One turning vector, and how many steps it has turned
The counts run from 0 to 381.
[  3  -6   3  -1 -18 -14 -13   8  18  12   1  -2   0  -7  -2   5   6  -3
   3  16 -16  -4 -15  -9  18   9  -8 -17   2  10  29   9  17  -5  19  11] : 303
[  4  -6 -10   5  17   5   8 -15 -23 -10   1 -10  -1  -3   3  -2   1 -10
   5  -4   4  28 -13   6   2  23  -7  21  -7   1 -10 -10  13 -11  -6  11] : 39
[  7 -16 -19 -10   7   7  -4 -12   8  -2  22   2   7   2  -8  16  12  -2
  -1  -7 -15   4  -7  19  -3 -13   5   7  20 -17 -11  17   8  14  -1   4] : 350
[  5  -5  -6  16 -11  -4  -6  10   4   0  -2  -2   7   0  12   2  11 -29
  13  19 -24  17   8   0   9  14 -14  -6  -4  -7  13  14  11   2  12  17] : 209
[ -4   1  -8  11   1   7  15  15   9  22  -8  -2 -11   4   7 -13 -16 -16
   0 -17  18 -12  12  12  -6   6   4   2  15  -2 -10 -23  -8   3   4 -13] : 279
[ -6 -13 -10  14 -13 -33  -1   1  18 -10   0 -20 -14  -3   7   3 -12  -3
   6  -5  15 -12  -8  -8  12  -7   6  -5   1   3  -3  14  -2   6   9 -15] : 109
[  1 -14   9  -1  11 -22  -4   7   7 -23 -14   4  -1  20 -20  -7 -12 -13
  -4 -15  13  -3   5   3 -10 -25 -11   4   6  -3 -21  -2   3  -1   3  -1] : 75
[ -2   6  14   0   1 -10  16  10 -12  -5 -11  12  14   0   5 -25  -6 -12
   4   9   5  21  -5   6  15  17 -35   0   5   5  12  -4   6  -4  -4  17] : 124
[ -2  -4 -14  -8 -11  -8  -6 -13  14   3  17  -6  -8   8 -31  18  -7   7
   1   8  -4   3 -20  11  -4 -19 -12 -20   3  11  10   7  -3  -5   3  -2] : 54
[  3 -15 -16  11   4   4 -12  11   8  -7  -7  -6   8   3  -1  21  11 -21
  16  14 -22  20 -12  -7  -7   1   0  -7  -5 -11   7   2   7  20   3  16] : 296
[ 17 -14   7  -6  -8  -1  -3 -13  -2   7 -13 -20  -3 -12 -12  19   3  -2
  -8  18 -15   4 -14  10  -8 -10  -3   0  -3   2  -1  -2  25 -12   5  20] : 47
[  0   1   2  -7  14  11  -3   1   6  18   1   9  11   5  -2  -2  -3   4
   3   1  -1  15 -29  -4  10  25  -5 -11  -2  22  18 -25  15  16   0   2] : 92
[ 13 -10  16  -8   6 -19  12 -14   7  -9  -1  12   4  16  13 -23  -4   0
  -8 -10  14  -3   7   5  17  -2 -13   9  12   4 -13   5  19  14  -1  -3] : 70
[  5  -1  -5 -17   4 -22  -5 -35   2  -1   2   5   5  11  -8  15  13  -2
  -3  -4  -2  -5  -1  -6  12  15  -5  -3   8  13  -3   9  29   2  18  -4] : 261
[  3   2   2  16 -16  -7   5  12  -4   7  -8  -3  -3 -11  11 -15  -1 -28
   3   4  -7  13  14  12  11  16 -18   5   0  -9   6   1   4 -20  15  16] : 122
[  3  -1   3  -7 -14  -7  17  10  -1  11  -8  -6   5 -20  19 -18   8   0
  -8  -9   3 -26  -4   6  20   4 -11   5  28  -5   9  12   2  -4  14   9] : 313
[  0 -12 -13  -7   4  -4  -9  16  12   2   6   7  11 -15  12  12   9 -14
  13   9 -18   8 -13   9   2   4  -3   7  14 -14   4   5  11  26 -12  12] : 8
[  4 -13   5  -1   3 -19  -1  -8   0  -1 -24 -13  -2   0  15  13  -8  -2
  12  17  11   7 -18 -20   3  13  -4  -5  -9  14   6 -14  23  20  -5   6] : 293
[ -3   6   1  -8   2 -17 -11 -16   4   4 -15   4   0  10 -23  11   3 -12
   0 -10   5  -7   0  -7  -1  15  -4 -11   0  19  -1 -13  17 -15  28 -14] : 174
[ 10  -4   3  12 -16  -2  25 -25  -8   4  -4 -24 -12  11   1 -15 -20   7
  -9   9  16   9 -10   4   7   6  -6 -10 -13  18   0  -9   3   0   4  -4] : 239
[ -1 -17  -5   7  -8 -29  -7  12  17 -10   1 -19 -12   1  -2   2  -7   4
   5  -9  13 -16 -19 -13  10 -20   2  -8   7   2  -3  18  -3   6  11  -1] : 108
[ 15 -10 -10  25  -6  27  15 -18 -11   7   9 -19  -5  16   4  -8  -2 -10
  -7   8  -8  21   0  10   2  11   3  -4 -13  -5  -3  -4   5   0   8  10] : 241
[ -7  -6 -15   0  -5  -3  -7  19  16  28  -4  -3 -15 -13  15  13 -16 -20
  21  11   2  -6   4   5 -10   5  -7   0  10  -2   7 -15   1   3 -10   1] : 2
[ -6  -1  -1   6 -12  -6  14  21  -5  -8 -14  -7  -3  17  -1 -13 -11 -13
   9   4  10  -4   6 -10   7 -12 -32 -10   9  -1  15   7 -24  -7   9  12] : 118
[ 11  -5   5   4  -1   3  27  -3 -15 -20 -10 -17  21   2 -10 -14   7   7
 -15  -2   3  11 -25  16   6 -15   0  -2  10  -3  -7  -7  -8  17   0   4] : 232
[  0 -18  -1  -5  25   3  -1  16  -1  -7 -14  -6  -1  17   1   2 -17  -2
  10  -6  17   5 -19 -12  -8 -10  -9   5   3   2  -5 -21   0  19 -15  12] : 287
[  4   5 -14  11  -6   0  16 -20   2 -13  11   3  11  29   3  -6   8 -11
   0  -4   3   2  16   9   7   1  -2  -9  11  -3 -15   7  -7  28   9 -19] : 360
[-11  12 -20   2  16  11  -1   0   4   6   9  10  13  19 -27   7   8  -9
   9 -14   2  10 -10   1  -3  14   3 -17  10  14   4 -19  -7   8  10 -18] : 180
[  5  -5   9 -27  -1 -19   1 -27   4   5 -12   0   3   7  -4  16   5   6
  -4  -1   5 -18   2  -6   4   0 -16  -5  14  13   2   4  27   1  14   6] : 260
[ -1  -5   3  -2 -14 -36   7  -6   4 -10  -6  -5  13 -16   8  -2  14   4
   2   6   4  -9 -16  -7  26  13  -5  -9   8   9  10  15  11  16  13  -7] : 16
[  5  -9 -25 -10  12   4   1 -28   8   0  28   1   3   3  -2  15  13   3
   3  -8 -10   7 -13  10   4   5   2  10  14  -5  -8  14  12  17  -1   2] : 349
[ -8  -3   0  -8  22  -5  -4   3   0  12 -14   1 -15  10  -6   4 -20 -10
  11 -18  22  -6   0  -8  -6  12 -14   7   6  14  -2 -29  10 -13   2  -5] : 375
[-11  -8 -15 -12   6  -6   0   4  12  21   2  -7 -11  -7   5  12 -10  12
   8 -11  19 -20 -26  -6   4   9   4  -3  16  14   9 -13   2   7  -4  -9] : 98
[  2  -4  -1 -17   0   2  12   0  13   6  14  11   0  22  -5 -12  -8  10
  -6 -16  12 -12   3  10   4 -24 -19  -6  29  -2   1  10  -9  12  -2   4] : 64
[  1 -11 -13  -3  14 -11 -14  -5  13  12   8   4  -4  -9  16  12   4  -3
  16   1  -4  15 -24 -12  11  29   0   8   0   5  11   0  22   7  -1   8] : 6
